In the data rows, 50 means zero.
Here are some numbered points:
"47 39 54 57 56 51 57 52 50 67 42 60 54 64 45 67 55 38 40 44 47 50 54 50 50 58 60 47 57 59 60 51" 0
"56 61 43 74 65 47 33 57 37 61 40 51 38 35 62 46 34 55 70 38 77 59 45 55 47 70 49 58 47 50 62 56" 1
"44 64 56 52 42 72 56 57 48 55 39 71 48 63 64 37 57 51 41 39 57 60 45 36 38 41 50 59 38 47 47 57" 2
"50 43 53 29 28 74 73 39 57 45 51 67 66 65 65 39 67 45 27 42 34 42 52 36 51 38 44 47 53 69 43 48" 3
"44 31 60 58 41 45 57 65 52 64 24 51 59 54 45 53 63 30 42 50 36 48 57 64 55 44 51 38 44 69 41 55" 4
"42 37 46 42 43 82 58 43 62 52 37 63 52 65 44 60 59 52 30 50 41 45 57 23 50 29 45 50 59 48 38 67" 5
"60 54 37 52 62 51 32 48 55 51 60 32 41 37 32 67 33 69 53 65 52 36 45 37 55 45 49 53 55 21 53 58" 6
"65 59 51 55 53 24 66 56 42 66 51 69 59 54 71 55 46 44 55 30 54 46 30 77 48 89 71 50 55 68 72 35" 7
"44 28 43 47 46 62 53 51 45 59 36 45 47 48 56 48 51 52 45 46 42 45 61 57 57 46 43 42 52 58 44 61" 8
"54 77 53 58 50 42 53 50 56 45 60 61 58 57 54 47 50 52 54 45 59 55 23 55 41 61 56 51 47 42 57 42" 9
"57 79 61 50 31 51 75 64 46 61 42 95 67 82 77 28 73 38 43 26 50 63 15 65 35 60 68 53 33 56 60 43" 10
"46 59 51 40 45 56 35 34 67 14 65 26 49 37 37 43 52 66 51 75 50 53 51 37 52 26 36 54 49 41 32 52" 11
"55 36 38 58 63 44 39 51 43 59 43 35 41 37 51 66 33 50 64 47 52 41 60 62 58 61 48 46 59 48 57 57" 12
"36 36 36 26 24 99 67 31 60 50 40 71 55 72 80 33 67 67 11 31 43 44 60 3 49 20 30 57 63 50 42 76" 13
"58 90 52 47 47 54 52 48 44 40 72 73 54 55 73 30 49 66 54 34 73 65 27 51 30 65 51 66 46 39 60 36" 14
"49 55 44 29 47 61 53 37 46 30 74 50 49 50 57 40 44 66 50 50 55 54 52 35 43 47 43 57 57 40 51 45" 15
"58 38 34 56 57 51 43 39 40 48 55 32 38 28 57 53 38 61 59 51 52 44 58 51 60 52 43 51 62 43 57 57" 16
"60 84 46 45 56 45 41 40 50 30 80 45 43 45 52 47 41 71 59 57 64 54 37 38 41 53 48 62 54 27 56 38" 17
"50 70 56 58 50 47 51 56 51 56 48 66 53 62 55 46 54 45 48 43 59 60 37 52 40 59 58 54 48 49 54 48" 18
"45 65 70 37 32 47 63 54 64 40 52 60 69 68 47 40 76 40 41 55 37 49 43 57 46 33 55 51 38 58 37 32" 19
"51 45 49 50 63 43 44 50 38 44 59 42 41 37 52 48 37 53 62 50 56 58 61 52 48 57 46 53 51 48 56 44" 20
"49 64 49 52 45 46 42 52 61 34 53 48 52 51 37 49 58 54 55 62 48 48 40 49 46 41 45 55 48 41 45 51" 21
"55 12 49 62 58 28 58 57 40 79 28 39 55 45 48 71 43 28 53 46 32 30 66 81 69 72 56 30 65 78 60 54" 22
"52 26 47 57 47 51 55 59 36 69 30 45 44 38 58 46 50 40 51 44 42 39 63 66 60 47 43 45 39 56 48 61" 23
"48 49 55 48 45 44 50 51 54 48 50 46 52 48 42 51 55 47 50 56 42 49 51 52 52 43 48 48 45 50 44 46" 24
"56 72 58 52 51 33 47 55 53 41 57 50 52 51 42 49 53 48 56 56 50 53 34 60 45 56 54 54 43 44 53 40" 25
"42 69 51 37 34 74 58 47 59 41 52 67 59 69 60 39 66 53 36 46 48 57 38 36 41 37 48 54 50 48 42 53" 26
"44 23 44 21 23 85 58 28 54 26 59 35 51 49 47 46 61 62 26 54 28 39 71 24 59 18 35 41 51 44 31 59" 27
"68 68 45 61 67 25 45 43 50 52 66 53 47 50 44 61 37 55 60 49 66 51 39 54 46 74 67 53 58 47 62 44" 28
"70 99 43 30 40 61 80 27 49 31 99 99 70 81 99 33 47 80 36 5 75 48 0 49 24 99 72 61 84 59 93 24" 29
"44 79 44 56 51 93 42 47 45 51 54 80 42 63 74 31 46 73 42 32 73 69 50 14 32 39 40 74 42 27 51 65" 30
"44 22 36 46 47 65 45 40 55 50 38 36 47 42 49 56 46 55 42 53 45 35 64 44 66 40 42 41 68 64 38 66" 31
"57 60 70 56 44 35 81 65 53 69 40 83 73 75 58 57 69 27 42 28 38 47 26 75 43 71 69 40 46 64 62 34" 32
"53 18 40 45 55 30 50 41 49 41 62 21 52 27 48 57 41 52 58 58 39 31 66 63 66 58 41 40 63 59 54 43" 33
"71 42 47 71 93 11 43 61 25 82 50 39 37 34 28 88 18 47 76 59 56 42 54 70 53 83 71 44 55 38 83 45" 34
"56 44 52 63 68 16 40 53 46 55 56 37 52 41 44 65 43 42 67 53 56 50 53 71 55 74 66 44 58 62 63 34" 35
"50 73 59 45 31 57 69 55 62 52 49 80 65 76 59 42 72 41 38 42 46 57 30 47 41 47 61 52 45 60 46 44" 36
"52 71 46 46 57 65 48 45 53 46 63 68 47 62 56 49 45 60 48 45 64 59 40 30 35 54 56 60 55 36 57 48" 37
"38 60 73 39 32 52 62 53 63 31 54 66 63 69 57 36 74 38 42 51 43 63 42 44 42 43 57 44 46 68 42 36" 38
"45 43 74 80 54 14 53 85 47 96 2 53 63 60 38 56 61 10 49 48 30 48 44 99 59 71 67 32 43 85 53 50" 39
"54 62 57 58 53 44 49 61 42 62 46 60 47 52 58 47 45 44 55 43 56 58 45 59 45 65 55 55 39 49 57 48" 40
"37 62 38 51 43 69 28 41 61 40 34 38 47 46 48 45 55 59 50 66 57 54 51 33 51 27 36 55 49 42 27 63" 41
"59 75 40 40 47 55 64 37 52 44 70 74 56 60 76 44 44 61 50 27 66 49 27 50 36 77 59 59 68 49 69 35" 42
"60 74 43 76 75 25 30 64 43 58 52 39 39 36 38 59 32 56 75 62 72 57 38 67 47 71 58 58 50 33 64 52" 43
"34 30 57 33 30 60 44 45 72 21 51 25 52 41 20 44 66 51 41 78 26 41 64 41 63 0 35 36 41 48 14 52" 44
"55 27 46 68 62 25 34 58 41 60 42 18 42 24 40 57 38 43 66 60 46 42 63 73 64 56 45 43 46 53 49 52" 45
"43 0 43 55 59 33 32 45 54 53 35 4 47 20 29 68 47 37 56 71 26 26 88 67 80 38 42 30 60 71 34 61" 46
"59 52 44 39 42 49 75 40 45 53 70 74 58 67 76 47 44 51 41 28 52 45 36 53 42 73 64 52 64 58 76 35" 47
"45 45 50 47 31 53 55 49 44 46 43 57 58 48 72 35 59 46 43 37 49 52 48 55 55 53 43 48 45 65 43 51" 48
"38 34 47 48 51 61 47 48 40 45 48 43 43 42 61 41 43 55 53 43 51 59 71 43 54 43 41 50 51 60 46 54" 49
"52 67 41 55 61 48 28 44 51 35 63 36 38 36 41 48 38 66 65 62 68 55 46 39 46 48 45 60 52 31 51 54" 50
"50 47 47 61 52 43 35 55 50 50 42 34 45 37 42 52 48 51 58 58 52 47 55 54 58 42 46 50 46 49 44 59" 51
"49 46 44 28 48 67 65 30 55 35 67 46 44 48 55 54 46 64 41 42 42 43 55 45 53 45 46 46 68 46 56 45" 52
"45 4 50 45 61 43 35 39 50 41 55 14 44 30 31 59 45 44 56 73 37 35 83 46 73 34 35 38 61 58 36 51" 53
"65 65 41 34 67 38 41 29 42 23 99 36 39 32 49 45 22 78 66 54 68 51 48 42 48 68 44 70 55 19 70 30" 54
"57 41 47 63 57 21 42 56 34 53 52 25 44 20 55 47 32 48 71 51 53 44 55 79 62 65 45 48 41 55 57 43" 55
"44 1 49 50 56 30 54 49 29 59 47 31 51 31 60 53 43 32 56 44 36 43 81 75 69 66 47 34 54 83 50 44" 56
"49 70 49 68 58 39 34 58 51 56 40 59 42 54 48 48 50 54 60 48 64 65 37 50 38 58 61 54 46 49 52 57" 57
"38 76 51 37 37 76 34 40 69 21 57 44 48 51 37 35 65 71 46 71 51 59 43 19 48 11 33 60 47 27 28 62" 58
"66 99 59 79 69 29 48 75 24 69 64 80 36 56 82 30 29 57 70 25 99 82 26 65 21 92 62 72 29 33 82 34" 59
"48 34 44 45 44 65 53 49 57 56 39 42 52 48 38 56 57 52 39 56 31 36 59 39 60 29 38 45 49 43 37 63" 60
"46 64 51 39 34 69 55 42 61 33 52 53 55 60 56 41 64 62 39 54 44 51 39 39 47 35 43 54 50 49 37 51" 61
"53 20 51 55 52 28 53 55 48 62 38 34 54 43 43 60 50 35 52 54 33 39 58 76 65 62 54 36 53 72 50 46" 62
"57 76 81 78 45 11 80 93 55 99 7 97 80 84 60 56 74 3 40 28 42 58 5 94 36 90 90 39 32 76 61 32" 63
"41 41 81 53 42 15 89 69 52 79 23 93 81 93 58 53 82 0 34 21 33 63 40 87 45 87 89 23 46 99 62 22" 64
"49 76 29 39 41 81 48 33 80 40 52 70 58 80 57 56 61 65 35 42 50 45 24 25 38 47 60 54 72 51 48 67" 65
"41 68 41 51 42 90 43 44 49 47 43 69 42 62 65 33 54 64 42 38 65 61 48 21 37 37 40 66 50 43 45 68" 66
"53 59 50 35 46 60 55 36 51 23 79 47 44 46 56 37 46 65 51 50 57 53 51 33 46 42 42 54 56 37 52 43" 67
"54 24 55 68 57 27 41 63 48 68 26 33 52 34 41 57 50 31 61 58 36 45 58 79 62 54 54 37 47 66 48 52" 68
"48 43 36 48 49 62 41 39 50 43 47 35 47 42 48 47 46 58 52 52 51 49 56 43 59 42 42 50 61 50 44 65" 69
"44 54 37 40 35 74 27 37 59 12 66 20 38 27 46 32 45 85 57 71 57 48 56 19 58 15 20 60 50 27 26 70" 70
"38 36 55 42 40 67 58 52 47 56 35 59 55 59 56 43 62 41 39 44 43 52 60 44 50 34 46 47 46 61 40 57" 71
"49 36 51 64 70 22 36 49 55 47 53 30 46 40 32 61 43 45 63 61 50 58 60 68 61 62 56 40 60 61 51 44" 72
"55 15 20 36 42 60 58 23 34 32 63 35 49 30 77 41 36 62 49 30 48 39 65 52 69 54 27 48 82 67 50 54" 73
"45 49 55 44 36 54 62 49 64 49 44 55 62 61 49 50 67 43 33 52 34 42 47 51 56 41 51 43 56 60 41 50" 74
"82 70 33 56 92 10 32 36 23 36 99 19 26 5 55 54 0 79 95 50 84 56 47 64 45 99 52 65 60 16 92 24" 75
New points follow, each followed by the numbers of its two nearest points above by angle, nearest first.
"63 88 75 45 51 19 43 55 51 26 82 45 41 41 36 36 46 56 69 70 61 58 37 54 27 48 54 55 26 25 53 22" 25 17
"47 73 38 37 37 72 39 38 64 17 67 48 52 52 46 36 57 77 42 59 59 55 43 14 47 21 32 61 50 35 33 57" 58 70
"46 21 50 51 42 40 45 55 52 50 37 23 54 33 40 52 56 40 50 63 31 40 63 65 70 36 42 38 48 61 33 57" 46 53
"53 48 52 53 67 49 45 47 46 61 50 56 43 53 45 63 35 50 54 55 59 56 58 42 45 61 58 54 59 45 62 48" 34 28
"53 36 39 37 50 52 50 36 42 45 59 45 53 41 60 44 39 56 49 37 54 42 56 47 58 58 48 47 66 58 55 48" 73 52
"64 53 54 72 87 0 31 51 38 55 64 31 45 36 39 66 27 40 85 57 66 60 48 87 51 95 72 45 60 62 73 32" 35 34
"44 99 64 35 20 69 77 62 77 48 44 99 80 99 64 35 91 45 24 26 40 63 6 39 30 54 74 52 51 57 51 43" 36 10
"54 64 45 61 54 49 39 52 51 47 48 45 44 43 47 49 44 60 61 58 66 57 46 48 49 49 46 59 45 38 50 55" 50 43
"48 55 40 65 55 58 42 59 46 61 31 61 44 51 72 43 47 51 61 35 71 60 44 49 48 63 55 54 54 60 53 63" 1 57
"56 58 57 50 54 47 56 53 38 53 60 55 48 50 52 45 46 51 58 47 55 58 49 52 42 53 48 57 37 39 58 38" 59 14
"56 49 53 61 68 21 40 52 47 52 56 41 49 41 42 60 38 41 67 55 57 55 51 68 51 72 60 47 57 59 62 41" 35 72
"52 51 43 53 74 39 20 38 49 25 75 26 35 28 38 48 31 64 77 66 71 60 58 43 51 57 50 57 63 41 56 51" 50 20
"63 69 50 60 67 29 39 49 47 52 66 51 45 51 46 60 36 59 62 49 67 55 33 58 46 78 65 49 65 51 71 36" 28 43
"49 60 45 45 51 55 45 42 58 41 56 51 55 57 50 49 48 60 45 52 54 51 44 37 45 49 53 52 62 49 49 55" 65 37
"64 63 19 49 75 60 23 43 73 51 67 13 32 25 8 84 21 85 65 85 57 31 41 16 59 39 40 57 60 0 51 62" 6 50
"42 34 60 51 39 46 52 57 57 48 32 42 62 55 44 47 67 33 45 59 34 53 60 58 58 38 49 38 45 71 33 50" 4 24
"48 62 56 56 62 32 42 52 51 48 55 49 46 41 44 51 46 46 64 57 61 63 46 58 45 56 54 56 42 44 52 45" 43 25
"51 75 54 57 53 56 48 56 38 55 51 67 43 53 65 44 49 50 54 43 69 62 47 48 39 61 53 60 38 42 61 45" 59 14
"49 71 57 45 38 58 62 52 62 48 48 75 60 72 57 43 66 46 38 44 47 55 28 47 40 51 61 51 48 52 52 46" 36 10
"45 34 48 59 62 56 41 54 49 68 34 52 44 55 36 68 44 43 47 54 52 50 64 42 51 47 56 45 58 51 51 62" 0 12
"60 39 46 36 46 49 70 43 41 50 66 57 52 54 62 48 44 53 42 40 41 37 52 59 53 62 54 45 48 53 64 38" 47 29
"43 58 45 61 49 59 31 53 56 50 39 39 45 50 40 48 51 52 53 58 54 53 48 41 50 37 46 50 48 42 38 64" 41 51
"57 48 52 62 70 20 40 54 44 53 55 39 47 39 46 59 34 41 70 55 59 54 50 70 51 77 61 46 55 56 62 40" 35 34
"39 47 44 50 45 65 40 47 59 46 41 41 47 50 40 50 61 56 44 65 46 52 54 36 55 27 39 49 48 47 31 66" 41 44
"44 44 63 47 51 37 61 53 52 56 42 65 64 69 52 48 58 30 44 41 45 59 49 63 47 68 67 36 58 77 53 36" 64 32
"66 58 30 57 70 52 29 43 58 47 66 18 31 19 27 74 21 77 63 71 54 32 43 41 58 45 44 54 61 10 56 61" 6 50
"52 36 37 59 63 42 38 48 41 61 43 38 43 37 46 62 35 52 60 54 54 43 56 53 59 62 48 45 58 48 52 57" 12 45
"70 62 38 53 75 28 37 38 38 38 91 28 33 20 53 50 15 70 78 52 74 48 47 56 51 77 46 62 55 29 75 36" 75 54
"62 48 43 51 58 33 58 52 39 52 61 46 51 39 64 54 35 47 59 36 53 39 42 70 55 80 58 49 59 58 68 42" 7 35
"53 39 35 37 48 53 56 32 48 33 64 46 52 44 67 43 40 59 51 38 49 45 47 53 55 65 43 53 69 58 57 47" 73 52
"40 57 56 37 35 71 57 41 63 39 51 69 57 77 52 44 71 44 34 50 47 62 51 29 40 32 55 48 58 61 36 51" 26 38
"30 84 46 37 33 90 25 36 81 10 62 36 43 55 30 32 64 82 43 79 61 60 41 4 39 0 32 65 44 18 18 69" 58 41
"42 53 35 76 52 62 39 61 43 70 23 62 54 53 81 39 50 52 51 33 73 65 45 50 46 65 47 58 53 68 51 67" 1 57
"40 39 51 25 30 72 78 42 53 43 52 59 59 70 60 41 70 45 27 40 24 43 57 39 60 37 49 44 54 62 42 47" 3 74
"48 99 66 63 45 52 61 73 60 64 35 91 65 90 60 39 63 39 48 37 66 75 11 53 24 61 75 62 35 45 51 49" 18 10
"61 74 42 71 63 9 34 63 36 51 56 36 42 29 57 46 30 53 79 46 78 56 26 85 51 88 58 58 47 48 70 40" 43 75
"60 93 70 55 61 35 72 61 49 68 58 99 60 88 58 66 51 31 43 27 68 70 16 59 17 96 91 54 52 62 84 28" 18 32
"54 23 58 61 51 17 56 55 49 64 35 35 60 38 45 64 53 29 53 52 33 40 56 84 65 66 57 33 53 74 49 44" 62 22
"46 0 28 46 70 58 22 35 45 47 47 2 26 14 26 71 24 63 57 71 42 33 90 33 77 26 32 45 66 44 36 68" 53 46
"55 34 46 61 57 32 52 55 43 70 42 47 51 50 55 57 44 41 54 42 49 44 50 68 56 73 61 43 56 63 56 47" 22 62
"43 42 64 43 45 37 56 55 60 37 56 44 52 47 26 55 61 37 46 70 25 46 62 53 55 30 47 39 36 43 39 36" 24 44
"60 79 44 77 79 29 22 63 47 59 52 42 37 32 42 59 29 58 70 62 76 54 34 65 47 67 59 63 50 27 58 54" 43 1
"47 30 38 72 48 70 56 68 25 85 18 68 38 50 70 43 51 36 46 27 53 55 58 57 55 51 49 48 36 62 55 70" 23 8
"49 27 48 59 49 52 51 58 34 67 32 40 48 35 60 47 48 42 52 44 43 47 61 63 56 48 41 44 42 57 45 60" 23 8
"41 41 39 41 58 81 41 42 56 46 49 50 43 55 40 58 47 61 38 58 52 53 65 20 48 30 43 54 56 44 43 69" 5 41
"42 51 50 51 45 60 35 49 61 44 38 41 50 48 42 47 57 53 46 63 44 50 53 40 53 32 38 50 48 47 32 61" 41 44
"42 8 39 46 43 65 52 46 61 54 30 28 54 38 45 58 56 49 43 54 30 29 67 52 73 31 39 39 59 69 37 66" 31 8
"47 49 54 38 31 56 64 51 63 49 40 61 66 66 52 50 70 42 34 46 35 43 41 54 55 42 58 39 55 65 45 49" 74 3
"56 38 50 73 68 18 30 61 50 58 38 16 40 22 28 66 38 43 67 68 54 45 54 74 66 54 45 39 48 48 45 53" 45 72
"53 83 50 63 57 43 32 56 54 54 49 64 48 57 46 53 48 51 58 54 74 65 35 47 37 57 55 64 49 44 53 53" 57 18
"44 38 52 56 48 53 55 57 54 64 29 51 51 54 45 54 58 39 43 51 42 45 56 57 56 42 51 44 48 56 42 57" 4 23
"69 73 43 38 63 32 49 29 36 25 99 44 41 34 55 44 18 75 66 45 68 52 45 42 37 74 45 70 51 20 71 26" 54 17
"61 87 48 46 60 45 37 39 53 23 80 50 42 37 48 40 38 68 66 56 65 56 37 45 36 55 50 65 50 26 58 38" 17 54
"50 46 41 14 25 87 83 32 46 48 66 79 70 73 79 42 56 60 16 24 38 38 45 40 48 46 48 43 70 52 59 42" 3 13
"58 53 46 53 60 35 56 48 38 55 58 53 48 42 65 50 33 52 57 40 57 52 43 70 54 83 56 48 57 57 73 38" 7 75
"48 44 52 48 47 42 55 50 53 48 47 47 58 46 51 55 52 49 46 51 43 44 50 57 58 53 52 44 51 54 48 46" 62 22
"37 5 68 44 20 39 72 61 65 58 19 41 76 58 32 50 86 13 28 59 6 36 62 74 69 26 47 25 40 85 25 49" 4 74
"57 78 67 63 56 19 45 68 51 49 57 51 51 57 32 53 57 40 60 62 52 64 32 64 40 58 62 54 27 40 56 39" 25 9
"47 34 54 64 54 27 43 66 46 68 29 42 51 40 40 60 50 32 62 56 44 50 57 74 57 57 53 43 38 61 46 55" 68 39
"61 85 55 59 73 26 6 44 60 10 82 17 38 28 21 60 33 69 86 84 71 61 41 41 43 46 48 61 46 15 48 44" 50 17
"42 85 66 44 40 46 41 48 73 27 62 54 55 60 32 44 67 57 51 65 54 65 30 42 37 34 50 54 45 37 33 44" 21 58
"45 32 64 41 45 63 62 57 40 55 45 56 53 53 50 45 55 41 38 46 37 48 70 41 52 33 43 50 30 43 45 49" 71 60
"51 39 40 32 40 59 57 32 53 38 61 48 52 48 54 45 57 58 43 47 42 39 50 44 54 50 42 49 56 51 51 42" 52 27
"42 36 42 34 38 89 60 38 55 49 44 60 53 62 64 46 57 62 31 41 44 43 57 25 53 35 35 50 60 53 44 64" 13 5
"25 34 66 24 2 75 65 54 84 43 26 59 74 78 24 49 98 35 11 63 8 44 58 31 55 0 39 38 41 61 6 59" 74 71
"47 34 47 61 65 54 44 55 52 70 31 54 45 54 36 67 46 44 50 53 52 51 61 43 55 51 54 49 55 49 51 62" 0 12
"40 29 49 44 38 54 63 44 67 56 27 55 69 69 44 60 70 31 28 49 30 46 54 53 63 45 59 41 68 77 36 57" 74 4
"71 65 46 57 49 24 76 60 36 71 49 75 63 61 81 51 43 36 52 17 63 44 25 77 46 99 76 48 61 70 80 27" 7 47
"51 52 44 54 64 37 31 38 51 34 68 34 39 36 40 48 35 63 65 62 65 55 55 44 51 54 46 54 59 45 51 48" 50 54
"68 53 52 71 69 24 53 64 41 76 45 44 44 45 34 82 33 40 58 51 46 41 43 75 52 75 64 48 51 41 71 44" 34 35
"45 1 61 36 31 46 73 55 54 60 28 43 73 57 51 53 69 22 32 51 9 32 68 73 72 38 46 28 46 79 30 47" 4 62
"45 60 51 43 43 51 29 39 68 17 65 28 49 41 37 45 55 61 50 66 47 51 48 38 52 26 39 50 50 37 36 56" 11 70
"49 76 48 47 56 69 47 44 55 43 61 71 45 61 51 48 46 65 48 46 68 62 38 25 34 49 56 64 54 33 61 52" 37 30
"53 39 57 75 54 18 49 75 45 87 13 43 58 51 37 64 54 21 53 53 38 45 49 83 60 61 66 40 40 65 51 51" 39 68
"66 27 43 76 99 21 36 48 24 87 53 37 21 32 24 99 0 42 85 53 82 55 82 47 53 90 66 56 61 36 83 50" 34 12
"57 64 68 57 50 37 69 66 37 67 55 71 47 60 60 47 52 39 54 39 48 55 43 63 43 66 59 54 28 44 61 32" 40 63
"34 25 49 59 31 79 52 59 56 70 1 60 54 58 64 40 67 39 27 35 41 48 57 48 60 30 43 38 46 76 27 80" 71 8
"53 16 49 46 58 31 50 42 47 46 58 20 50 31 44 50 42 49 55 60 37 37 68 62 68 51 43 41 58 64 51 40" 33 53
"45 53 51 54 50 58 34 50 58 50 42 45 44 48 41 50 51 57 53 59 61 55 50 37 48 35 47 58 54 41 39 58" 41 58
"48 23 52 35 51 52 50 43 35 47 55 52 45 46 62 47 42 42 52 45 55 54 74 42 53 46 46 47 51 64 49 45" 49 56
"45 33 47 41 43 69 53 49 60 54 39 41 51 52 36 58 58 52 35 61 34 33 58 37 59 30 42 44 50 42 40 64" 60 5
"27 81 35 19 22 99 35 18 77 0 82 54 46 59 53 15 59 94 35 65 63 59 46 0 38 0 13 69 61 13 23 73" 58 70
"56 79 50 48 46 55 53 48 46 40 64 62 51 54 68 38 48 58 56 43 64 59 36 48 38 58 52 62 49 42 56 45" 14 42
"58 68 65 49 54 37 55 52 54 36 67 55 54 55 32 54 49 42 52 59 50 62 42 49 43 53 60 52 47 43 51 31" 25 9
"48 23 40 58 66 48 42 53 41 68 35 42 41 40 46 65 38 43 52 53 53 43 71 50 53 60 53 45 55 52 58 59" 12 22
"47 38 57 43 44 56 58 53 43 55 50 51 48 50 49 49 55 44 42 49 39 49 64 47 49 38 42 49 37 46 45 46" 71 60
"53 40 47 54 56 46 54 49 44 62 41 51 48 50 54 58 45 42 51 48 51 46 54 59 55 61 55 47 54 59 59 53" 22 62
"60 74 53 52 56 41 46 54 46 40 65 52 42 46 49 46 41 58 62 51 63 56 41 48 40 54 54 58 40 30 59 42" 17 54
"44 80 45 45 45 89 36 45 61 27 62 50 38 49 47 29 53 75 47 62 63 61 43 16 34 15 28 69 38 21 34 59" 58 70
"54 65 65 59 62 35 64 66 32 71 56 75 48 58 57 52 44 35 58 36 56 61 47 64 36 74 66 60 29 42 73 34" 40 59
"34 57 53 39 38 69 57 42 63 37 47 69 57 74 52 45 66 48 35 50 48 60 50 27 40 37 54 49 60 63 39 49" 26 38
"53 48 48 49 60 48 48 51 36 49 60 41 38 36 49 49 37 49 57 49 57 49 58 48 47 51 45 59 38 38 56 46" 20 75
"38 25 39 38 30 82 58 46 71 61 27 37 51 51 24 69 62 56 23 62 21 17 61 27 70 7 32 38 50 33 20 77" 60 5
"54 64 58 60 48 26 50 64 53 55 50 49 57 48 41 55 55 37 56 57 46 50 38 69 48 58 61 48 38 47 51 41" 25 63
"56 68 42 36 71 61 1 33 30 2 99 6 8 0 43 30 11 99 84 72 91 67 74 7 47 22 16 86 33 0 55 47" 50 70
"71 56 49 75 73 10 48 65 38 80 47 43 42 40 33 86 30 42 62 57 54 36 40 75 53 83 66 47 48 34 77 44" 34 35
"45 79 51 42 45 62 40 43 66 21 67 49 46 53 37 42 57 69 52 67 56 57 41 27 42 31 43 57 49 30 40 52" 58 11
"48 73 67 40 43 52 66 52 62 49 54 79 64 86 41 55 67 40 34 49 42 57 35 42 34 45 64 47 51 47 47 39" 36 38
"48 39 48 55 61 60 61 50 56 72 32 69 56 64 43 73 45 43 36 37 48 50 53 44 50 59 69 48 67 61 58 55" 0 64
"46 31 39 44 38 80 49 48 62 55 32 43 52 49 28 67 60 56 28 60 29 29 56 29 65 15 35 44 48 37 28 68" 60 5
"55 51 52 60 65 28 45 50 46 51 58 47 49 45 46 57 42 45 60 51 56 51 51 63 49 68 57 50 57 56 59 42" 35 34
"43 51 40 71 55 60 39 55 43 63 28 62 43 46 75 41 46 49 55 36 72 62 36 55 44 67 50 58 54 68 53 65" 1 57
"49 82 40 57 77 63 33 42 60 54 63 70 40 64 40 72 36 71 55 55 77 59 40 20 33 60 63 62 67 28 64 56" 37 17
"44 34 40 41 51 64 36 38 42 34 60 17 31 20 40 43 36 66 60 63 48 44 75 31 60 22 24 55 42 29 43 59" 70 69
"55 77 51 21 25 80 76 37 64 37 69 89 69 83 75 33 65 63 22 33 47 51 27 31 36 48 53 58 66 49 57 37" 26 36
"48 66 51 62 56 48 38 53 51 50 48 56 47 56 52 50 49 51 57 50 64 61 40 47 39 56 55 55 50 44 53 49" 57 59
"56 67 46 53 57 41 46 41 49 45 62 61 52 50 49 53 42 53 55 50 58 50 37 50 44 69 56 55 68 50 64 47" 28 42
"54 68 58 53 38 46 66 60 43 61 43 70 62 65 70 35 64 43 45 32 51 54 30 64 38 61 61 48 38 55 54 42" 10 32
"48 85 48 49 33 63 52 51 48 36 57 63 54 51 86 21 57 62 54 28 70 61 24 44 38 59 48 57 47 51 54 52" 14 29
"63 0 37 41 59 18 49 37 34 38 70 4 45 8 41 63 26 55 64 61 33 24 77 70 80 59 43 35 72 65 53 43" 33 53
"35 69 49 38 39 75 34 42 75 16 56 39 47 51 35 35 64 67 45 71 47 54 46 16 49 2 34 59 44 29 21 62" 58 11
"48 23 48 52 53 45 56 58 40 58 45 48 53 44 62 44 53 36 53 39 46 55 71 61 53 55 49 46 45 70 49 48" 56 23
"48 27 44 49 42 58 58 47 49 64 36 49 51 49 58 53 51 48 44 42 42 45 62 50 60 45 45 42 54 60 48 59" 8 31
"69 38 47 74 91 12 40 58 34 78 56 35 35 36 37 89 18 43 70 51 61 43 57 73 54 87 70 49 55 43 82 41" 34 35
"31 15 40 45 55 90 47 37 62 68 26 53 49 65 34 74 50 52 28 59 35 37 74 19 58 22 50 43 75 56 39 77" 5 60
"57 50 51 74 85 31 44 60 40 79 40 58 39 51 40 71 33 45 66 49 67 52 52 58 46 72 67 52 55 49 68 53" 34 43
"62 97 66 59 56 16 50 63 60 42 63 60 53 62 31 55 55 44 52 57 57 64 14 63 36 61 63 55 39 30 61 32" 25 9
"61 46 47 55 68 39 39 48 32 45 67 26 30 24 48 47 25 57 68 54 65 54 67 51 50 51 35 56 44 35 61 43" 20 75
"44 67 39 54 47 76 30 49 65 41 34 43 44 54 45 40 56 58 45 60 60 56 49 31 43 21 39 56 53 35 32 68" 41 58
"67 85 57 64 63 26 50 59 36 46 63 61 46 48 62 40 39 53 70 45 72 64 28 65 38 80 62 60 44 38 67 31" 59 9
"60 66 49 36 63 42 46 37 37 30 93 47 36 40 52 41 28 63 66 48 67 55 48 40 39 63 49 63 53 26 67 34" 54 17
"47 79 60 53 52 31 31 53 60 26 63 35 48 39 23 49 51 58 65 78 58 59 40 45 45 34 48 56 38 35 39 42" 21 11
"50 72 55 46 37 59 60 57 61 46 48 73 63 68 60 41 66 47 38 43 45 49 32 42 41 51 57 53 48 54 47 49" 36 26
"48 86 46 39 48 60 48 36 65 31 72 73 53 70 50 47 51 71 51 48 70 60 28 26 30 56 59 60 68 40 57 48" 37 65
"47 49 47 65 56 37 27 53 49 53 41 28 41 37 37 51 43 54 62 67 53 52 56 56 59 46 45 49 47 46 41 53" 51 45
"60 82 50 77 73 30 35 62 51 59 56 52 36 45 41 52 39 55 66 56 73 64 34 57 37 67 61 61 44 35 59 45" 43 57
"47 46 50 54 39 39 55 54 42 54 40 43 60 40 68 35 56 41 56 40 49 50 46 74 52 61 48 50 47 69 48 47" 48 39
"35 90 48 36 34 99 22 41 60 12 61 51 34 50 45 28 63 85 46 66 71 69 45 0 33 2 21 76 32 3 27 67" 58 70
"45 35 39 62 51 59 32 57 41 55 37 33 39 28 52 43 44 53 62 53 57 50 65 51 60 39 41 51 40 47 44 66" 51 49
"52 78 46 49 61 62 47 42 56 46 63 68 46 59 51 52 44 64 51 46 69 62 39 27 34 57 55 64 60 36 62 52" 37 30
"50 42 59 52 47 39 65 54 54 62 43 63 62 71 54 57 57 33 39 41 40 47 49 62 53 71 66 38 64 76 55 45" 64 32
"52 40 37 29 36 72 62 28 52 34 65 46 51 50 63 51 46 67 33 39 38 32 59 38 59 44 42 47 63 52 48 50" 52 27
"58 0 40 99 98 0 0 80 29 83 19 0 22 0 10 75 8 27 99 84 39 25 96 99 99 74 38 28 40 73 45 61" 45 68
